Which row each row swaps with, under one turn or mirror:
Luz: [ 13  10 -22   9   3 -23  -3   5   9  -2  -6  -9   2   8  29 -10  -7]
Meve: [ 13   6  20   1   6 -18  11  15  18  -8 -11 -26  -3  14   2  -8 -13]
domo: [ 15  11  -3 -15   6 -24   7   3 -29  -3 -13 -18  -3  10   4  -7 -13]
segef: [ 21  22   3 -20  -1 -13  -3  10   0  -6  -5 -21  14  15   5  -8   6]
nikab: [ 15  14   0  -2   4 -19  -7   4 -10  -9 -36  -6  -6   8   6  -4  17]
genu: [  9   0  13  -2   3 -26  11   6   8   0   9 -19   1  15  27  -1   8]
lup: [ 12  15  -5  20  -1 -21  14   1  11  -5 -21  -4  -8  17  26 -12  -6]
gal: [ 19  13   6   6   4 -30  13  -6  19   4  -8 -18  -6  19  19  -3 -16]
guk: [ -1   9  -8   1   6 -19   1  11 -23   2   8 -12   0  15   8  -6   0]
tuki: [ 17  12  17   3   3 -17   8   5  22  -7   5 -10   1   7  16  -3 -12]
voz: [  9   7  16  -7  12 -24   1  13 -17 -11   1 -27  11  12   7   2  -9]
pob: [ 24  25   0   0  -6 -14   0   5   4 -11 -14 -13   6  13   3 -22  10]
fot: [  9  15  -5  -2   6 -20   5  12 -24  -4 -38 -11   7   2  21  -5  -1]
garan: [ 15  19  -7   0   8 -14   7  13  25   0 -11 -16   7   9   6  -6 -13]
kuf: [ 16   7  -1   5   3 -21  11   3 -30   1 -20 -19  14   8  24  -2   9]
gozi: [ 14  17  -7  10  -2 -20   9   5  18  -8 -27 -11   2  10  34 -12  -4]
Tupov: [  5   4   5 -23  15 -17   8  19 -10   1 -20 -23  10   5  16   6  -9]
sufu: [  6   2  30  -6   3 -19   9   9  -6  -8 -32 -18  -2   8  23  -7  -3]
nosuf: [  7   0  -1 -20   7 -36   8   7   6  -1 -29 -13  14  10  26   1  -2]
Bim: [  2   0  -4   3  16 -30   2  13 -20   4 -23 -11   1  -1  27   1 -12]
gep: [ 14   5   7  -7   1 -21  -7  -5  21  -3  -1 -14  -4   3   4  -2 -11]
Pite: [  7   7  17   0   4 -21   5  -4   8   1 -33  -9   0  13  22   2  17]
Pes: [  8  15  -1   4   0  -3  14  11 -10 -26 -16 -10   2  12  11 -21   5]
Vafu: [ 16   5   7 -24   0 -18  -2  10  -6  -2 -13 -24   3  12   0  -3   7]
balem: [  5  17 -22  -5   4  -8   5  -4   4  -2   2  -9   3  10  24  -7   0]
kubil: [  8  14 -12   1   5 -26  12  19   4 -12 -16  -8  13   5   1 -18 -15]
lisul: [  6  13  11  11   6 -25   0  -2   7  13  -4  -1 -12  -2  15   1  -3]
Pesu: [ -2   2   9  -1  11 -24  -6  10  -2 -11  -7 -22 -13  14  33   9   3]
lum: [ 11  22   3  14   9 -22  12  12  15  -6 -33 -17   1  14  29  -7 -12]
rubi: [ 15   9  14 -20  10 -18   0   8 -21  -2  -4  -8   7   0   5   3   1]
mogo: [  5   4   5   0   2 -17   5   7 -12   3   0  -5  -8  -7  -7 -11   1]
zan: [ 11  10  -3  -3   1 -22   7   5 -30  -3 -30  -8   0  12  22  -2   6]
mabus: [ 10   9   1  -7   5 -18   8  10 -22  -7  10 -14  -1  10  29  -4   0]
met: [ -4  -1   5   3   4 -24   1  -1  11   9   0  -7 -13  12  25   1  -9]
fudo: [  6  19  -8  11   8 -19 -13   9  -3 -11  -3  -9 -14   6   2  -5   2]
bukef: [ 15   5  -1  14  -4 -13  13  -5  11  -3 -21  -9  -5  -2  24 -14  -8]
getep: [ 14  17 -14 -16   3 -15   0   9 -15  -6 -36 -12   3   6  19  -5  -1]
Fos: [ 12   9   9   9   6 -16  11  13   7 -26 -24 -15  -7  19  28 -10   3]
gedo: [  4  10  29  -7   9 -15   9  10  10  -4 -20 -20  -2   3  10  -4 -18]
tezet: [ -9  10   7   9  20 -20  12   7 -10   8 -17 -12   3   4  21   6  -9]

Swapped with zan: lup
Swapped with pob: sufu
Swapped with gedo: segef
Swapped with tuki: rubi
Swapped with lisul: mabus

Which row each row swaps with, under one turn or mirror:
Ger: [ -1 -17  -8   6  -2   2   3 -10   9  17  10 -10 -21  13  22  -1   8  -5
  -1   0   8]
Dipav: [-12  -9  19  -1   2   3   5  -8  -8  -6 -11 -28 -19 -10  32  -1  17 -16
   3  21   2]
saf: [ -8   8   1  13   1  15   3   4   6   1 -10 -28 -20  -6  39  -6  16 -23
 -12   3  10]
Tisok: [ -7  -7  -1   9   7  21   0   3  -7  -5 -14 -19  -6   8  23   6   1 -18
 -11   4 -12]
dus: [-22  -6   6   4  13   6   9 -21   8   2  -2 -18 -21  19   6   1   7 -13
  -1   6  17]
situr: [  2 -16  -2   5  -6   8   2  -9   8  24  10 -10 -24   9  31   7   7 -10
   5   6  10]
Kifu: [ -6  -6  -5   5  -8  31   5  -4 -20   8   0 -14 -21   0  19  -2  -5  -4
  -6   1  11]
Beb: [ -1  13  23 -12  -4  16  -4 -20  13   1 -16 -12 -25 -17  22  16  -2 -12
  -7   7  -8]
Guki: [-12   6   4   4  -1   4  -3 -13  15  15 -27  -5 -37  -2  17   3   8  -9
  13  25  -1]
guzo: [  3 -16   9  -4  20   6  -5  -9  12   8 -12 -10 -16  -1  26  -4 -21  -7
 -13  14   0]
diti: [ -5   5   0   0 -17  27   7  -9  -7   6  -8 -12 -34  -3  12  -5   4   3
  -2   2  23]
rugu: [ -3 -17  16  13  -8   4  -6  -2   1 -14 -14 -30 -23  -2  18  -7  -6 -20
  -5  18  12]
Sim: [-10 -12  11   9 -10   3   0 -13   4  -2 -29 -22 -24  -5  27   4  -8 -19
   6  25  19]
Toso: [ -7   2  -2   0 -14  31   6  -7 -13   9  -4 -11 -30  -2  15  -5   5   1
  -1   2  20]
Duzes: [-14  10  -1   7   0   3  -3  -5  17   5 -27  -5 -27   0  16  -3  18 -15
  -1  16 -11]
dumo: [  6  -2  10   9  15  16   9  -9  -8   0 -10  -3 -26   8  39 -13   5  -6
  -6   0   0]
peli: [  7  20   0 -10  -2  22   3  -2  10   3 -18 -25 -16   1  17  -5   0 -16
   4   9  -8]
Gem: [  8   6  16  -8  -8  10  -1 -10  16   1  -7 -13 -29 -20  17   3   2 -10
 -12  -1 -15]
bute: [  2 -12  17  -6  -2  26  -7 -11   8   5 -17 -17 -32   4  10  11 -17 -26
  -4   7  -1]
sotu: [ -6  10   8  -3 -21  26   2  -9  -1   4 -15 -10 -31  -2  15  -7  13   2
  -2   4  21]
fil: [-14 -10  15  -4  -7   0   5 -17   6   0 -12 -27 -17 -13  11   7  20 -13
   6  22   0]
kebu: [-36  -7  12   5   7  15   3  -7   1   9 -16  -9 -22 -18  17   8  -5   3
  -5   3   4]
Rozep: [ -4   4   1  -2 -17  28   4  -8  -9   7  -6  -8 -33  -2  13  -6   7   1
  -4   0  19]
rige: [  0  13  11   2 -16  18  -7  -3  17  -2 -27 -19 -19   9  34 -11   4  -2
  -9   9   5]
bis: [-33  -8   9   8   8   7   1  -9   5   9 -12  -6 -26 -16  15   9  -6   7
  -6   4   3]
Suri: [  8   2  10  10  21  11  18 -14   1   2 -14  -2 -15   9  28  -1   1  -8
  -6   7   7]
bezer: [-10  10   1   7   5   3  -2   0  13   3 -25  -5 -18   5  14   1  14 -15
  -3  11 -15]
ketum: [-29 -10  20   1   0  22   4  -7   4   9 -19 -20 -27 -18   8   9 -11  -8
   3   7   0]
sebod: [-10   2   6  -2 -10   3  -7  15  -5   6  10 -15 -25  12  24  10  -2  -9
   4   9  -1]
difu: [-10   4   4   4  -7   9  -1   6   8   4   4 -21 -19  12  22  24 -12 -22
   4   5   7]
palir: [ -1 -10   6  -2  21   8  -4 -11  12  10  -8 -12 -19  -2  20  -7 -26  -9
 -17   7   8]
dotu: [ -1  -4  12  -1  -7  12  -1  -8   7  21   8 -16 -34   1  40  18   1 -18
   7  10   7]
levo: [  7  -5   3 -12  -3   2  -8 -14   7   9  -8   9 -26   7  18   3   2  -8
 -16  18  13]
lepak: [ -6   4   4  13   6  18   4   2  -3  -3  -9 -30 -26  -1  40 -12  15 -20
  -5   5  10]
tem: [ -7 -19  -6   7  -2  -1   1 -14   9  15  10 -13 -20  16  16  -1   7  -5
  -5   3  13]
ruv: [-13  -6  -5  10   4  27   5  -4 -14  -1  -9 -20  -6   5  23   7  -7 -11
  -7   4  -2]
puno: [-12  -6  12  -2 -10   2   2 -20  16   3 -15 -27 -15  -8   0   7  16 -10
   3  18   4]
Metef: [ -2  -6  -4 -13 -11  -1  -9  -5  -7   4  -5   5 -19   3  27   0  10  -1
 -10  17   6]
fikor: [-26   3  15  -7  10   8   4 -27  13  -5  -9 -24 -20   8  16  13   1 -13
  -7  12  12]
Kefo: [  3  19   4 -12  -5  20   7  -2  13   2 -18 -25 -12   0  12  -6  -1 -15
   0  14  -8]
filen: [  0  15   7 -18   2   6  -3 -11  10  -2  -5 -21 -26   9  18   7 -16 -10
   0  14 -13]
sen: [ -6   2   3   0 -14  31   3  -9 -12  10  -4 -10 -34  -5  12  -6  -1  -1
  -4   2  17]
Kekem: [ -2  -8  17  -5  -5  11  -4  -3  10  20   3 -14 -31   0  42  21  -1 -18
   0   8  14]
Zofi: [-12  -6   5   6 -21  14 -16 -13  23   7  -2 -27 -20  -3  15   2  11  -8
 -16  -2   7]
Pev: [ -7  -6   9   6 -15  17 -14  -9  23  11   2 -22 -26  10  18 -10   9  -7
 -15  -3  11]
luro: [-30  -6   6   7  10   0   0 -13   4   9  -5  -1 -29 -12  21   9  -6   6
  -8   5   4]
nete: [ -6  -6   6   7 -13  20 -11  -9  15   5   4 -26 -31  10  30 -12  11  -6
 -16  -5   4]
deg: [ -7   2  23 -11  13   7  -3  -7  10   6   4 -20 -39  -7  20  11  -6 -23
 -12  14  17]
tos: [-11  -2  12   4   3   5   4  -8 -11  -8 -10 -31 -24  -7  30  -2  18 -20
   3  19   2]
Sifi: [-33 -10  13   6   4  13   1  -8   4  10 -13  -8 -26 -20  13  11  -5   4
  -4   6   3]
vupu: [-15  -2   8   0 -15   6   1 -18  21   5 -13 -29 -17  -2   0   5  18 -10
   2  14   6]
pir: [  4 -14   4   3  14   4   0 -11  15  12  -5 -10 -17   2  28 -11 -22  -7
 -15  13   1]
lofab: [ 13  -8   4  -9  -5   3 -10 -16  10   7 -14   6 -28   6  16   2  -4 -15
 -14  15  10]
Dukab: [ -9   2  24 -14   6   9  -8  -6  11   6   4 -21 -33  -9  26  18  -8 -21
 -11  10  11]
lonub: [  0  21   2  -6  -1  23   1   3  12   3 -18 -28 -11  -1  13  -9   0 -13
  -4   5  -3]
gel: [-14   7   8 -10  16  -3  -4 -16   8  -4  -4 -10 -31  12  25   4 -20  -5
  -7  14  -2]
muviv: [-28   1   2  -2  12   4   4 -25  13  -4  -7 -24 -13   9   8   7   4 -13
  -9   8  13]
guzu: [-32  -7  14   8   8   9   1  -9   5  11 -14  -6 -25 -17  14  11  -5   5
  -5   8   2]
vilur: [  5  -7  12   6   1  14   2  -7  14   3 -28 -20 -13  11  40 -11  -7  -5
  -8  13   3]
Nomov: [ -8 -16  24  -7  -7  27  -4  -6   7   7 -14 -22 -34  -2   8   4 -18 -16
   0   3  -1]

Swapped with bute: Tisok
Swapped with luro: sotu
Swapped with dotu: Dipav
Swapped with vilur: filen
Swapped with gel: rige
Swapped with Guki: Metef
Swapped with Ger: puno
Swapped with situr: fil
Swapped with vupu: tem

